In the rows, zero is written as 128.
Rotation paths and how fast each direction turns (degrees a step):
Each turn is a multiple of 5 degrees from 10 to 175, or 0.
Each row of a path follows its step; steps can be skipped.
path 1
step 1: [122 129 137 125 140 123 117 133 130 136 123 135 118 126 126 127 142 135
 122 136 124 122 129 125 121 123 119 127 126 120 125 127 122 127 143 133
 125 119 135 119 116 129 132 135 131 129 115 127 124 127 136 132 130 141
 128 130 139 128]
step 2: [124 131 130 136 130 144 127 126 123 139 129 135 130 129 121 131 133 135
 130 126 129 116 124 123 121 122 127 129 127 114 125 141 136 130 133 127
 116 122 135 139 135 133 126 133 114 126 120 134 127 120 137 136 133 135
 118 130 131 128]
step 6: [130 139 133 131 135 129 133 129 136 132 128 127 122 121 124 128 141 127
 118 136 123 129 127 116 126 119 122 129 122 121 130 120 127 130 136 126
 136 134 143 128 141 141 132 135 124 121 124 125 127 126 147 134 127 133
 129 137 133 134]
step 14: [132 139 118 127 129 124 129 120 131 130 117 127 126 132 119 129 135 136
 125 126 123 121 129 127 120 134 131 134 127 121 120 134 130 116 136 134
 130 116 137 137 137 130 119 131 116 122 124 125 140 136 140 122 131 136
 126 139 133 135]
step 20: [129 130 119 121 128 128 123 130 144 141 124 134 134 133 131 123 134 132
 125 132 116 114 137 119 126 137 127 137 125 123 125 133 132 126 128 125
 123 125 125 132 123 126 127 143 129 114 126 132 136 124 135 135 121 127
 125 127 143 124]
step 27: [129 124 126 127 143 136 137 130 122 136 130 131 118 120 124 114 134 126
 117 130 120 121 132 129 125 129 126 130 123 117 124 136 139 134 128 133
 125 125 126 124 133 130 131 137 117 119 112 121 130 131 127 130 120 130
 118 122 140 127]
step 29: [121 126 118 129 144 119 128 130 125 133 124 130 124 130 126 127 127 128
 133 132 123 122 127 134 121 126 130 141 131 128 121 137 130 126 131 125
 133 140 143 133 134 137 134 141 118 121 121 120 122 117 141 125 132 125
 130 137 132 121]
[125 127 130 130 128 130 127 131 125 131 129 128 128 127 128 129 130 128
 130 129 129 130 125 129 130 127 126 126 128 123 127 128 127 127 129 130
 124 126 125 128 126 126 127 129 128 127 129 128 127 127 127 126 128 128
 128 125 127 129]
45
[131 129 128 126 130 127 128 128 131 126 129 130 128 129 127 129 128 126
 127 128 130 125 127 129 128 128 126 127 122 128 128 130 127 128 131 127
 126 128 126 127 127 124 128 128 131 126 128 127 124 129 128 130 129 126
 125 127 129 127]
95
[127 128 131 125 125 127 125 127 128 130 128 128 126 131 128 129 128 128
 127 126 129 128 130 127 123 127 129 126 129 130 124 125 126 129 129 128
 130 126 127 125 125 126 125 129 127 127 126 129 126 127 127 126 126 125
 129 128 127 127]
175
[130 128 129 128 127 125 131 130 128 129 128 129 126 125 127 128 132 124
 127 127 126 128 130 128 129 129 129 126 129 129 128 125 128 128 130 126
 129 127 130 128 127 126 126 127 129 126 128 127 130 131 129 124 128 131
 125 128 130 131]
135
path 2
step 4: [128 129 128 121 132 124 126 128 131 144 120 124 130 120 128 122 117 131
 123 116 127 137 140 122 127 121 141 129 145 123 130 118 121 136 122 127
 124 136 130 124 121 136 129 127 125 119 138 139 122 125 125 132 130 136
 117 125 131 130]
step 7: [140 126 126 130 135 121 120 130 124 136 122 124 124 112 125 123 134 132
 129 125 125 133 141 127 135 127 139 120 131 129 124 125 130 124 138 137
 127 138 127 124 125 135 125 134 139 143 139 128 135 121 119 129 139 130
 137 125 121 138]
step 16: [142 128 136 130 132 118 134 126 126 127 127 123 135 112 122 132 132 126
 131 125 124 129 129 123 120 119 137 128 135 114 121 129 143 138 135 129
 118 140 128 126 119 141 133 134 135 138 134 123 127 126 126 133 133 126
 124 131 127 135]
step 18: [127 141 139 137 131 123 126 123 129 130 120 125 121 128 125 122 128 127
 125 126 126 124 127 117 127 122 132 140 130 122 124 130 147 132 128 128
 132 129 132 119 115 123 113 132 126 129 125 132 127 140 116 141 135 140
 136 123 129 135]
step 22: [129 124 131 124 136 124 126 122 127 135 126 122 135 118 131 131 121 117
 136 115 130 138 129 118 128 125 132 131 134 106 128 133 129 136 138 123
 128 133 115 134 114 126 117 137 131 123 127 132 137 123 132 121 125 129
 120 129 125 121]
step 25: [138 127 134 139 135 135 132 129 129 132 119 123 117 116 130 134 131 138
 128 135 131 125 141 116 128 122 138 143 134 114 128 138 136 140 127 128
 119 129 126 129 120 129 117 130 131 134 126 129 123 123 126 130 134 129
 129 131 128 138]
step 31: [128 125 134 129 139 120 125 121 122 130 126 120 125 123 141 127 133 124
 134 124 133 121 146 120 133 131 134 138 134 124 116 146 127 134 137 130
 124 119 117 131 118 123 122 130 129 117 128 128 131 123 142 126 126 124
 133 132 123 124]
[128 127 129 124 130 129 129 130 127 129 124 128 128 125 129 127 129 130
 126 126 128 131 128 131 126 128 127 126 129 130 130 124 126 128 130 130
 127 131 128 126 130 126 129 128 128 129 127 129 129 129 129 130 128 126
 127 129 131 131]
115
[127 132 130 127 130 128 127 126 126 127 130 126 130 129 126 126 130 129
 127 129 129 126 131 127 126 130 129 128 128 131 129 127 131 127 129 126
 128 128 127 127 131 128 124 128 128 127 127 126 128 127 129 127 128 126
 129 126 127 131]
140
path 3
step 2: [139 122 133 123 134 120 124 125 137 108 121 128 114 120 128 127 118 136
 123 133 132 131 126 121 134 126 136 129 122 137 129 131 136 128 113 126
 132 125 129 135 124 134 122 131 140 124 136 122 120 127 125 135 122 131
 129 121 124 126]
step 8: [133 131 127 138 123 120 118 127 144 114 129 124 120 122 119 139 125 123
 124 128 124 130 119 132 133 124 131 130 123 130 129 122 119 126 122 133
 129 134 134 133 127 127 131 134 140 130 136 123 140 134 136 138 116 131
 122 121 125 136]
step 14: [131 132 130 129 134 124 129 119 120 112 125 127 129 122 125 129 115 127
 131 128 129 134 124 136 127 115 133 126 115 131 130 134 132 134 114 126
 132 139 123 130 129 134 130 145 141 126 135 127 131 137 129 141 129 134
 128 120 129 124]
step 17: [142 133 130 136 128 130 124 122 137 115 136 116 120 130 134 131 116 128
 133 139 127 127 124 128 132 123 126 122 125 138 130 127 132 127 122 123
 132 129 122 134 135 133 130 144 136 133 136 133 122 143 130 137 131 134
 126 119 133 125]
step 21: [134 121 125 129 130 131 123 130 139 115 118 130 126 129 131 134 122 131
 127 135 142 125 115 129 136 126 122 130 130 137 130 128 127 131 119 129
 140 119 132 140 131 141 122 124 135 124 139 120 136 129 134 136 119 119
 132 125 124 129]
step 27: [124 123 132 132 123 125 118 128 136 120 125 126 129 124 117 144 136 123
 131 125 135 128 120 140 130 116 123 127 124 126 137 127 131 131 125 115
 133 131 124 131 124 137 130 140 135 126 133 121 128 144 132 136 117 125
 125 126 132 135]
step 31: [129 124 125 124 124 126 118 132 136 116 120 124 122 123 129 139 124 128
 123 129 121 122 118 133 133 136 135 131 128 137 120 130 135 132 127 138
 130 139 127 128 130 129 134 129 138 118 122 128 131 128 130 147 118 130
 126 129 133 144]
[129 126 127 129 129 130 127 125 129 127 128 126 130 131 127 132 130 128
 128 125 129 129 131 127 127 125 130 127 129 128 125 126 128 126 125 130
 127 126 127 130 125 129 128 128 131 128 127 125 127 129 128 127 127 127
 127 126 125 126]
115
[130 127 130 130 129 131 130 128 130 126 128 129 127 127 127 125 127 131
 128 127 126 127 127 125 129 130 128 130 128 129 128 130 129 125 129 126
 126 128 129 128 126 126 126 127 129 126 132 127 128 127 127 126 129 124
 127 128 125 127]
80
[129 127 129 130 126 129 130 125 130 129 126 127 131 132 127 126 128 128
 129 129 125 131 127 129 126 126 125 127 127 129 129 128 127 129 130 125
 130 128 125 131 129 127 129 131 127 126 128 128 130 128 125 132 128 127
 127 129 129 128]
110
[130 128 125 129 129 128 131 130 130 126 127 130 126 130 126 128 129 128
 126 131 126 129 127 127 128 127 129 126 128 127 125 124 128 127 129 131
 127 127 131 128 128 126 127 124 126 124 128 129 129 126 129 130 125 129
 127 130 130 127]
140
